In the data rows, 128 means zero.
Some points:
162/117/132/106/164/128/88/117/158/113
136/120/133/151/110/141/156/153/103/111
213/96/171/164/158/166/132/75/109/64
105/143/127/131/111/132/138/129/126/145
83/147/122/145/88/126/170/140/103/156
143/128/138/142/119/152/128/140/126/114
55/138/88/100/102/87/128/164/141/174
76/154/115/139/89/123/163/139/112/162
134/128/124/96/169/111/83/100/172/150
62/147/89/86/113/96/110/153/148/179
87/141/115/134/97/108/155/141/111/158
98/137/112/114/118/104/128/133/137/159
210/96/167/168/162/168/133/76/108/64
39/183/81/121/75/103/148/168/126/186
178/122/150/155/129/159/134/122/116/82
120/136/133/138/121/135/132/131/129/126
100/119/117/144/98/112/166/159/95/144
208/102/167/172/145/166/134/86/105/65
140/131/138/147/111/146/141/147/118/109
205/94/167/153/169/162/126/78/120/68
165/127/145/138/131/148/123/134/127/95
182/115/153/156/134/157/134/121/114/81
66/157/102/128/85/112/155/143/118/170
152/125/164/150/116/145/142/147/111/99
201/103/172/165/152/163/128/89/110/68
55/147/82/68/113/82/104/165/158/186
146/133/141/142/121/152/122/139/128/110
165/115/143/153/122/143/147/143/111/89
39/149/72/63/112/77/103/177/164/195
191/105/155/160/139/154/140/116/108/75
69/161/110/125/91/117/150/138/118/171
158/121/146/149/117/147/140/142/116/104
169/117/144/126/145/144/112/127/136/97
86/133/104/86/135/92/104/131/158/175
117/123/116/118/135/104/128/129/129/142
181/108/150/146/146/151/124/115/120/81
103/132/125/142/104/129/154/139/109/146
65/149/100/112/99/103/136/148/131/171
126/129/119/101/165/104/79/98/174/159
70/135/101/135/84/101/161/156/110/161
39/136/77/2/160/65/60/158/201/223
65/130/93/39/160/80/74/137/184/206
149/112/129/129/138/123/128/142/124/112
121/112/127/141/110/120/155/154/101/122
89/132/111/102/128/101/121/132/141/164
84/138/117/144/87/119/170/142/96/155
167/128/147/142/125/150/132/139/120/99
62/152/90/97/101/99/125/153/142/181
174/111/145/147/127/143/134/135/118/88
102/109/116/145/93/110/174/166/90/132
43/173/88/116/85/101/143/163/135/186
70/155/104/133/89/117/158/142/114/165
90/137/107/101/127/104/113/130/147/165
206/97/164/153/162/162/125/81/116/72
166/130/141/126/147/144/106/126/135/99
96/139/109/110/128/110/118/125/143/157
179/119/148/144/140/154/129/125/125/90
62/158/99/132/81/111/159/149/115/176
176/110/147/153/126/146/141/140/112/87
133/120/127/123/129/118/128/138/125/128
181/114/153/155/133/155/135/127/116/83
121/120/120/119/136/109/125/127/127/140
144/128/132/110/153/119/95/116/156/130
154/119/140/148/121/145/140/147/114/97
71/128/95/118/94/91/150/166/120/168
87/131/115/147/85/117/174/150/92/151
171/118/134/100/172/128/84/111/157/110
212/93/171/158/167/164/127/73/109/67
96/130/107/76/169/90/91/114/168/176
78/149/102/111/108/109/132/135/137/165
225/88/182/184/165/175/142/57/98/54
79/154/121/133/101/126/148/132/118/163
93/131/106/81/154/91/94/120/165/174
182/107/149/156/142/143/135/119/115/77
142/126/141/147/114/149/139/146/117/111
81/147/105/111/111/109/127/135/136/168
138/123/130/132/129/128/139/138/119/117
79/148/119/145/93/124/162/140/102/155
106/144/124/125/118/127/126/126/130/145
58/160/97/128/84/109/153/148/119/174
155/120/128/93/176/115/78/103/172/126
145/118/134/133/131/129/128/146/121/106
217/99/164/172/155/167/138/87/104/64
162/111/129/91/176/120/74/106/172/119
181/105/146/154/135/139/138/131/110/81
184/113/151/157/135/153/132/125/114/77
230/85/181/183/170/175/142/51/99/51
170/122/142/141/136/151/128/136/124/96
76/149/107/124/92/109/142/142/126/166
132/129/128/114/147/119/103/119/155/129
79/143/109/111/107/104/136/144/131/165
179/113/153/153/135/156/134/120/114/81
114/137/134/144/107/142/148/139/112/132
194/107/164/161/152/164/130/98/113/68
113/137/125/123/127/121/124/126/135/143
121/136/127/125/128/127/122/125/133/135
104/137/125/128/118/120/135/132/124/145
213/92/170/163/168/163/130/70/113/67
114/137/120/113/138/113/109/118/148/149
62/163/94/136/82/110/163/151/108/170
183/106/150/127/168/150/110/103/132/87
145/126/132/113/148/130/103/124/148/117
207/92/165/145/178/164/122/77/123/72
53/135/83/38/145/74/82/158/181/204
56/129/91/19/168/72/66/140/197/212
176/114/148/134/145/147/118/122/127/89
195/101/158/150/166/159/124/94/117/77
82/141/118/145/87/123/168/144/103/155
69/155/119/138/87/123/163/138/109/161
87/146/119/133/98/115/155/136/117/155
176/110/134/96/185/125/83/103/163/107
68/154/105/122/93/111/143/142/124/172
51/143/79/68/114/79/101/170/162/192
115/130/132/149/97/138/157/147/100/129
214/91/172/183/163/173/140/70/103/55
79/149/120/144/91/123/166/140/106/160
170/109/132/86/183/118/75/102/172/116
86/142/117/145/88/124/168/146/98/152
154/119/143/147/119/153/134/140/120/105
178/117/148/150/133/149/133/129/116/86
153/125/138/141/130/150/125/137/124/103
103/140/125/122/118/121/129/126/133/146
203/102/164/165/153/166/133/85/110/66
91/131/107/87/145/92/102/127/158/172
183/113/150/138/150/152/121/118/125/84
114/131/127/128/119/123/132/132/129/131
27/187/74/114/75/97/141/177/133/193
189/109/157/161/147/160/129/108/112/75
87/148/120/144/90/129/172/139/98/152
183/110/152/161/138/152/136/120/111/80
157/125/144/148/119/154/136/138/119/103
98/151/124/131/105/133/140/129/121/153
208/99/168/169/155/167/131/84/108/62
167/112/145/155/128/148/136/139/111/87
189/108/154/155/148/161/127/106/112/78
182/114/152/149/142/160/128/116/115/76
155/120/142/141/122/144/137/142/118/98
200/103/162/165/152/163/134/90/108/68
90/146/123/143/94/129/163/138/101/147
42/131/76/0/163/64/55/160/208/228
124/113/115/93/162/87/100/102/156/155
161/113/136/146/128/136/135/144/119/93
178/109/147/124/158/146/109/109/134/89
134/126/137/145/114/142/141/147/112/108
124/137/127/124/128/129/121/125/135/131
101/142/132/146/105/138/151/134/109/135
78/133/98/82/128/91/110/144/154/177
108/141/127/138/113/131/142/135/116/139
62/153/102/130/86/107/158/151/114/170
197/103/166/161/156/166/135/90/108/68
116/139/129/132/121/132/136/128/134/136
192/110/156/160/144/161/129/104/116/71
114/136/118/110/136/112/108/114/149/148
113/137/124/123/129/119/122/123/139/141
164/111/138/144/132/135/138/141/113/93
76/151/109/115/105/114/132/137/135/162
68/160/107/136/82/113/157/142/110/175
195/106/161/156/150/164/126/101/114/75
185/116/154/155/139/160/130/116/116/82
122/102/122/139/113/108/162/158/91/125
126/143/132/132/125/136/127/130/129/125
72/154/111/141/83/117/164/144/103/170
98/143/129/143/100/134/157/138/105/140
163/120/138/125/145/143/107/127/140/101
98/139/109/105/134/108/115/124/146/160
74/150/111/141/82/113/165/146/106/162
111/130/131/143/109/134/154/143/104/129
84/141/117/143/89/119/163/146/106/153
120/135/131/139/114/142/138/137/121/132
184/111/154/163/136/159/136/114/110/78
95/134/108/82/152/92/95/116/167/177
174/113/150/134/146/154/118/118/129/88
102/140/117/117/124/110/120/123/140/143
150/120/126/104/160/114/92/112/162/127
108/141/133/133/110/135/137/128/128/141
132/132/137/141/118/147/134/137/119/118
50/144/76/63/116/82/99/171/162/191
189/115/158/156/143/159/137/112/113/80
235/83/184/183/171/176/140/50/102/49
206/101/169/170/151/167/134/87/102/65
189/106/153/140/155/152/121/105/120/80
108/138/119/118/125/110/125/127/136/150
184/112/154/156/141/158/133/113/113/74
137/133/122/100/172/115/81/102/169/140
46/161/83/109/82/103/141/167/130/188
136/134/138/139/116/149/134/142/118/118
107/124/128/147/101/128/163/149/98/132
52/162/96/108/95/104/132/148/139/184
52/139/79/89/100/84/119/173/144/180
112/125/123/132/110/121/149/146/107/132
154/130/140/136/127/152/123/140/127/114
111/135/120/104/141/111/107/115/151/151
183/112/147/161/138/155/135/120/112/79
49/160/84/109/91/96/132/160/133/182
206/100/165/162/157/164/130/86/112/68
63/157/99/124/87/105/153/153/123/175
162/119/142/133/136/144/119/133/132/96
168/110/132/86/185/123/69/104/175/118
197/103/161/160/154/161/131/98/110/70
186/112/154/144/150/158/123/100/120/81
115/138/130/129/124/132/130/129/129/136
87/136/102/87/130/93/109/134/156/172
47/149/78/71/110/83/103/175/159/184
136/119/132/131/128/129/134/142/121/118
192/103/154/134/169/151/113/96/129/84
82/149/114/139/85/120/161/139/103/159
95/131/122/147/93/121/168/150/97/142
135/128/120/89/171/109/77/94/170/145
167/111/147/150/124/147/135/138/116/90
162/113/129/93/173/121/79/110/168/118
128/133/135/146/111/140/148/147/110/119
216/84/175/163/173/167/132/63/111/60
176/100/137/98/176/128/83/103/162/109
155/112/136/138/133/135/131/146/122/100
76/145/107/111/106/108/133/140/132/165
60/149/94/112/93/95/140/157/129/176
84/145/115/147/86/119/165/144/98/156
90/134/106/84/141/96/98/126/160/173
179/113/150/144/148/151/121/115/126/85
109/129/111/81/169/96/76/100/176/171
210/81/165/135/186/157/114/64/132/80
112/133/126/125/119/117/130/128/131/143
84/147/121/142/88/127/166/141/100/152
94/143/131/145/91/137/166/140/101/146
133/109/129/145/118/121/154/155/100/113
78/150/115/141/94/122/164/140/104/163
92/117/107/89/150/79/116/122/148/179
111/142/131/133/114/132/130/128/123/140
117/127/113/86/168/102/78/97/174/162
99/142/119/121/114/122/132/125/132/151
64/160/109/128/92/118/147/133/119/168
140/131/139/145/112/148/132/143/128/112
105/136/126/134/111/128/146/139/118/138
118/133/122/118/134/117/119/126/138/141
88/132/103/72/159/99/88/117/171/181
49/160/91/112/87/97/142/164/133/182
124/139/129/127/132/129/115/129/139/135
88/134/100/97/128/97/115/134/144/166
142/118/129/129/130/126/130/142/125/115
131/134/136/138/118/140/140/137/123/123
59/161/97/116/93/108/142/149/127/178
110/110/121/146/102/113/165/162/90/127
115/136/130/132/121/132/132/132/128/135
140/136/137/130/129/144/117/131/134/120
191/101/153/129/168/149/109/95/133/86
76/140/101/119/94/102/146/151/124/166
176/106/147/154/134/144/146/129/112/81
72/143/94/90/118/96/107/145/148/175
92/130/110/76/158/91/90/110/171/178
100/141/115/113/132/108/118/128/142/156
88/140/104/102/121/102/113/132/145/165
78/152/114/143/86/117/164/143/108/164
49/147/81/88/100/88/117/169/148/184
185/144/153/155/142/160/132/114/110/80
185/111/152/156/139/149/132/121/114/79
71/153/102/114/101/106/137/144/131/165
139/128/137/147/114/157/142/148/110/113
90/136/104/74/153/89/90/124/167/183
180/114/156/153/137/156/130/125/119/82
89/135/104/74/151/90/91/119/168/182
114/137/131/138/118/141/135/133/120/132
153/116/137/132/137/135/126/148/127/103
70/155/99/117/100/110/138/139/130/169
166/125/146/146/129/157/133/136/117/94
142/133/136/136/121/149/125/136/125/113
166/114/140/144/130/143/136/141/117/90
193/102/159/159/150/164/128/94/114/72
89/138/107/102/122/103/122/130/140/163
143/124/124/98/167/111/82/107/163/135
37/156/70/61/108/81/97/182/164/197
165/109/141/153/123/134/150/148/102/95
169/115/144/153/126/145/138/140/116/87
47/166/89/115/84/102/139/161/128/183
193/104/155/163/144/149/141/110/106/71
201/105/162/166/148/165/136/94/106/66
74/147/99/111/103/106/132/144/134/168
75/134/107/137/86/105/162/151/104/159
226/95/179/177/170/176/136/56/105/55
119/133/120/99/154/103/100/113/159/157
157/128/142/135/130/148/121/135/131/105
178/110/145/133/154/148/113/118/131/87
189/114/156/154/143/163/131/109/113/74
138/131/137/139/122/149/127/143/124/114
196/97/157/136/172/150/110/86/129/80
108/140/125/132/115/129/137/129/122/140
62/158/97/111/97/106/129/144/135/175
112/138/122/120/125/117/121/121/138/147
154/125/140/137/128/151/126/138/127/107
134/116/130/158/114/134/148/153/103/112
167/113/132/91/178/124/75/106/170/115
102/139/111/106/132/102/111/122/151/160
98/135/108/88/145/95/99/120/164/170
102/143/126/136/108/133/141/128/121/148
175/114/150/151/130/152/139/124/109/85
113/129/115/91/162/99/85/106/167/166
122/118/116/102/158/98/109/112/150/151
102/130/112/93/148/100/98/117/161/162
195/109/159/162/145/161/136/102/108/73
189/108/159/162/144/158/136/110/110/72
127/119/135/151/102/140/153/151/104/113
193/107/159/162/148/162/131/101/120/73
167/118/141/125/146/144/113/135/135/95
82/135/111/135/91/107/158/154/106/157
190/103/155/137/160/153/118/96/126/79
86/147/101/117/101/107/130/145/124/167
103/135/109/89/152/95/99/113/166/165
106/130/110/93/151/101/98/114/167/166
97/128/126/149/91/125/169/151/93/143
169/119/144/141/134/152/127/128/122/94
94/148/116/129/105/126/139/128/123/148
78/137/100/92/131/93/104/140/154/171
123/136/136/147/111/145/145/147/110/121
161/127/144/138/125/153/131/138/125/97
68/141/94/115/92/92/144/156/127/171
185/111/155/165/138/155/137/117/111/75
73/155/109/138/86/120/163/139/105/168
130/132/121/102/160/109/90/104/164/142
211/92/176/170/166/164/132/73/115/61
136/134/138/133/125/150/123/140/130/116
135/116/127/127/135/121/127/138/125/122
158/111/135/124/141/123/115/133/132/101
129/130/139/146/109/148/139/146/113/115
77/155/112/125/94/119/147/135/119/167
137/127/118/81/180/104/64/91/184/153
106/133/112/88/164/95/87/108/163/168
181/114/153/155/137/161/131/122/114/79
160/124/137/121/144/137/108/129/139/105
74/148/102/117/98/105/139/147/130/172
215/88/176/164/177/161/128/67/113/63
201/103/159/159/150/163/132/95/107/70
80/149/118/141/91/123/159/137/109/154
187/110/152/149/148/154/128/112/116/81
105/142/126/128/112/128/132/130/127/146
80/136/100/79/120/92/100/135/159/183
104/138/134/145/104/139/158/141/110/134
107/127/110/77/170/95/78/99/175/170
196/108/159/163/145/160/133/105/113/73
167/113/144/151/121/140/145/144/108/91
41/130/80/7/160/66/60/155/199/222
185/109/155/159/143/156/138/116/113/79
77/144/109/131/94/111/163/149/117/163
87/129/114/146/86/114/172/155/95/152
183/114/154/149/143/157/128/116/115/80
116/138/129/132/117/134/131/129/128/138
100/131/131/144/98/135/166/147/99/136
158/127/143/151/118/152/134/140/115/102
163/120/138/153/115/149/141/141/113/94
188/110/154/150/144/161/127/111/116/76
184/104/149/127/167/148/109/100/135/87
179/115/153/157/137/158/135/116/114/81
156/117/125/82/187/112/65/98/184/130
182/116/152/155/135/152/134/122/115/77
67/161/105/135/78/115/163/141/111/165
171/109/134/98/179/130/82/107/165/112
85/144/118/145/91/118/168/138/103/152
134/126/122/99/168/110/83/100/169/141
153/115/139/144/120/137/137/148/114/102
107/131/113/95/146/102/100/123/155/159
153/120/124/102/168/118/86/113/160/121
103/141/117/119/118/117/128/126/135/152
76/151/111/133/90/116/159/143/113/167
109/130/125/147/102/133/161/151/98/129
85/137/103/93/128/98/115/135/150/170
129/123/134/144/106/139/157/151/102/120
171/110/140/155/127/140/145/141/109/87
179/106/150/156/136/153/136/122/115/81
170/119/142/153/130/149/138/137/114/90
169/118/143/126/147/141/114/122/134/97
222/89/177/179/165/169/134/62/103/52
97/145/122/134/108/133/142/126/122/150
99/133/108/88/150/97/93/116/163/170
150/124/129/101/161/119/86/110/161/126
There is one direction along which these points spread out most. How far along it is each point below, from 0 to 99? 50 is the average, and the first point above lies past it.
133/126/132/144/110/143/140/145/114/120 52
59/162/95/112/90/106/134/148/135/179 28
186/107/149/154/145/150/137/119/111/76 69
82/148/109/108/109/105/125/132/137/166 35
106/122/128/150/94/127/169/152/93/129 47
91/141/106/106/119/106/126/130/143/165 36
152/127/138/137/125/148/127/139/126/102 57
88/140/107/105/124/107/120/131/144/161 36
108/136/111/97/150/100/102/114/161/162 40
89/134/107/86/144/94/104/129/154/172 34
63/164/111/139/85/119/161/137/110/168 34
118/112/132/146/102/123/169/162/91/122 49
81/148/115/126/101/120/145/132/125/162 37
134/128/138/146/111/150/132/142/121/117 53
140/119/121/78/189/102/64/87/187/150 47
175/114/152/157/132/155/137/123/116/88 66
90/145/123/137/101/125/151/133/104/150 41
159/127/141/135/127/154/122/136/128/104 58
65/150/100/128/85/108/149/147/117/172 31
111/131/115/102/148/102/101/114/155/156 41
99/142/121/122/115/115/133/127/132/153 41
142/114/134/141/127/130/145/152/113/110 54
54/162/91/107/93/102/131/154/136/183 26
103/134/114/107/137/108/111/122/148/158 40
213/91/171/158/170/166/131/72/113/66 79
141/125/140/134/120/144/128/142/119/109 55
209/93/166/153/168/161/127/75/118/69 77
96/140/115/113/120/113/125/128/138/155 39
143/125/130/99/164/125/84/107/161/125 52
135/132/135/137/126/142/126/138/128/118 53
66/148/98/118/94/100/140/150/128/169 31
99/131/112/88/153/94/89/114/161/171 37
89/133/104/79/146/97/100/127/162/175 34
181/117/154/148/144/155/125/115/122/82 67
133/127/119/100/167/110/86/101/167/142 47
96/113/110/147/88/103/176/159/89/139 42
187/109/153/159/144/155/135/114/112/79 69
85/149/120/130/100/120/145/130/118/158 39
153/114/131/137/129/133/135/145/116/104 56
134/120/136/151/112/142/151/149/109/110 54
148/114/137/144/118/134/148/152/107/102 56
151/117/141/150/117/140/148/151/107/95 58
176/115/144/150/128/148/138/136/119/89 63
116/120/121/108/148/106/106/111/154/149 44
44/169/85/109/87/101/135/161/133/189 23
169/111/132/95/179/126/82/109/165/111 57
99/134/109/91/146/94/98/117/162/171 36
84/141/111/118/106/113/134/134/126/161 37
137/125/129/119/136/127/121/137/133/115 52
127/117/132/145/114/131/147/154/111/120 51
81/151/114/142/89/123/165/137/105/158 38
156/120/139/141/128/139/131/143/123/102 58
106/141/123/117/125/115/122/122/139/152 42
146/123/126/86/182/106/70/96/179/141 49
199/104/163/160/150/163/132/97/115/73 74
193/110/157/150/150/162/124/103/121/78 71
69/160/109/134/88/116/154/137/122/167 34
109/127/119/78/167/94/83/103/171/171 39
166/119/138/115/150/134/105/125/143/106 58
168/114/145/133/146/149/121/123/130/93 62
103/132/108/84/155/95/92/115/166/172 37
166/116/139/118/154/137/103/118/143/101 59
173/116/145/152/129/149/135/133/115/88 64
95/140/110/101/130/101/115/125/147/160 37
178/108/135/90/181/122/77/106/174/113 58
172/112/133/88/183/121/72/104/173/114 57
75/140/96/84/127/90/102/142/154/178 30
176/121/149/154/132/150/137/132/115/84 65
129/135/129/126/127/136/119/134/134/127 50
58/157/94/101/98/105/123/154/138/179 27
127/138/132/127/129/131/120/126/139/132 49
131/134/129/119/139/127/110/121/144/128 50
105/138/114/111/126/107/121/118/140/154 41
89/150/113/125/106/118/136/133/128/158 38
54/168/93/129/77/107/157/153/119/180 28
75/156/121/135/92/122/154/135/116/161 37
173/106/148/158/128/150/136/136/115/87 65
162/115/131/116/155/124/104/125/143/101 57
198/104/160/158/150/163/129/93/113/70 74
149/118/125/97/165/115/86/110/165/128 51
71/154/107/128/89/111/154/146/119/170 33
189/113/157/156/142/159/133/114/111/77 70
119/125/115/82/177/98/76/93/177/162 42
149/118/122/88/182/109/67/96/180/140 50
86/121/113/147/84/116/174/163/90/147 40
125/134/137/126/128/134/119/131/137/129 49
145/119/132/131/130/131/126/142/126/111 54
120/135/123/115/137/116/110/119/146/145 45
38/178/83/117/78/101/144/167/124/183 22
179/112/151/145/145/157/122/119/123/85 66
196/105/165/165/151/165/132/94/111/68 74
70/141/96/89/116/95/112/146/154/173 29
176/112/147/139/150/152/119/117/126/84 65
87/148/122/144/98/130/157/136/105/153 41
147/109/140/148/119/133/158/154/98/108 56
67/158/103/123/95/114/144/141/128/171 32
173/117/147/152/127/152/137/136/115/87 64
186/114/153/151/144/156/127/115/116/81 68
178/112/152/163/136/159/131/112/115/79 68
194/104/160/151/156/160/123/98/117/74 72
104/131/111/88/155/97/92/112/160/170 38
103/113/117/143/95/113/165/157/97/144 43
62/150/91/98/107/96/123/149/144/176 28
90/150/122/139/105/128/144/130/117/155 41
76/137/99/100/115/98/126/144/139/172 32
187/110/155/153/143/157/132/110/113/78 69
203/98/162/154/165/159/126/85/110/72 75
96/127/120/139/96/111/163/155/104/150 41
151/120/125/91/181/114/74/96/176/131 51
182/107/150/130/160/149/108/94/132/89 66
137/132/132/116/145/127/108/120/146/118 52
177/117/148/147/142/157/121/124/124/85 65
79/149/107/129/91/114/149/144/118/165 35
204/105/162/163/153/164/137/92/108/67 75
212/93/169/162/166/168/132/80/116/65 79
189/109/154/159/132/158/137/117/111/75 70
45/132/83/15/156/67/65/154/193/220 15
129/133/136/148/112/148/140/141/113/117 53
92/141/112/109/119/105/122/127/137/160 37
169/123/149/142/129/151/126/132/119/89 62
170/123/148/149/132/155/130/127/119/91 63
157/130/145/144/124/155/127/136/126/103 59
103/131/110/87/158/94/89/114/164/169 38
162/122/137/116/153/137/103/120/146/107 57
213/84/166/149/179/158/117/62/123/72 78
38/184/81/122/77/104/147/166/132/187 22
163/122/143/132/141/149/119/129/128/95 60
54/168/97/130/84/113/156/148/118/176 29
84/142/120/144/91/125/166/143/102/153 40
109/117/126/150/96/132/169/161/91/129 47
86/132/107/112/108/98/136/143/130/164 35
142/110/134/152/112/133/158/155/98/101 56
77/142/108/141/83/113/162/148/109/160 36
177/114/147/159/134/154/137/123/114/80 66
146/120/136/128/136/126/125/141/127/109 54
130/125/134/147/108/141/151/152/106/118 52
87/147/120/145/91/126/169/134/103/155 40
125/106/129/158/105/121/169/167/85/112 52
78/150/103/105/106/110/129/139/137/171 33
206/93/166/160/165/156/130/78/115/66 77
144/135/140/144/117/153/131/139/123/112 55
153/120/136/134/133/135/123/144/127/106 56
190/113/157/157/144/160/134/115/115/79 70
65/160/106/136/82/110/159/145/113/169 32
76/139/107/136/86/107/160/149/110/164 35
90/149/116/120/108/117/136/126/128/158 39
80/153/114/128/103/124/145/129/122/164 37
79/151/109/122/109/116/135/134/131/161 36
142/124/123/107/152/113/97/117/161/128 50
83/149/106/119/107/115/134/133/133/162 36
114/135/116/88/162/93/87/109/168/154 41
175/116/155/154/138/160/131/117/116/79 67
94/146/121/133/102/135/152/132/113/151 42
106/133/119/124/123/118/137/130/124/151 43
144/126/135/139/119/146/128/139/125/114 55
82/142/103/111/112/110/128/137/134/163 35
162/115/128/90/179/121/77/109/166/118 55
179/115/153/148/141/154/129/117/119/85 66
219/89/176/175/169/172/136/65/105/59 83
107/130/130/145/97/136/163/150/94/132 47
115/140/123/117/135/118/113/122/142/146 44
98/142/123/127/114/119/137/129/129/155 41
162/116/127/98/169/118/83/111/163/115 55
110/133/121/109/140/107/114/117/143/151 43
128/131/132/145/112/139/145/149/110/115 52
103/138/127/130/115/126/135/130/127/142 44
182/115/148/145/143/153/123/122/122/84 66
197/96/163/161/158/168/132/88/112/68 75
164/122/144/156/125/150/138/137/117/92 62
212/97/166/171/158/165/131/84/106/63 78
55/165/94/110/95/107/132/150/133/180 27
92/145/124/143/90/132/164/138/103/149 42
60/165/101/123/86/110/149/147/121/177 30
160/118/135/113/154/137/99/122/149/108 57
70/131/103/51/159/80/82/134/184/194 26
150/125/141/150/115/153/139/140/118/106 58
118/127/130/141/117/128/148/146/109/130 48
70/158/98/123/93/118/144/135/124/172 33
122/131/122/110/144/113/101/113/152/141 46
85/145/111/111/112/106/127/131/137/163 36
175/113/147/154/132/152/129/131/119/84 65
170/129/146/133/139/153/124/130/126/91 62
87/134/118/147/89/123/171/154/96/147 41
215/91/170/154/168/163/124/67/117/68 79
37/137/80/13/149/64/69/164/193/222 13
58/151/91/101/96/96/135/159/139/179 26
94/136/110/94/135/97/111/130/151/164 36
175/115/149/155/132/151/132/130/111/85 65
61/162/100/133/76/110/159/147/114/171 31
89/137/116/125/108/112/144/139/125/157 39
72/147/105/113/105/108/132/138/131/167 33
85/129/110/139/85/107/168/152/102/155 38
116/123/133/144/103/133/157/152/103/121 49
196/102/159/157/155/159/126/95/112/68 73
128/122/137/152/106/140/154/156/103/115 53
58/163/94/121/89/108/144/155/126/176 28
196/101/162/159/152/167/127/96/112/69 74
173/108/137/97/178/128/82/105/162/107 59
53/168/94/113/91/107/138/158/131/180 27
173/116/147/155/125/150/141/138/111/90 64
148/124/127/97/169/116/82/107/170/130 51
112/135/123/127/118/124/130/131/137/144 44
173/115/140/121/157/142/106/119/141/98 61
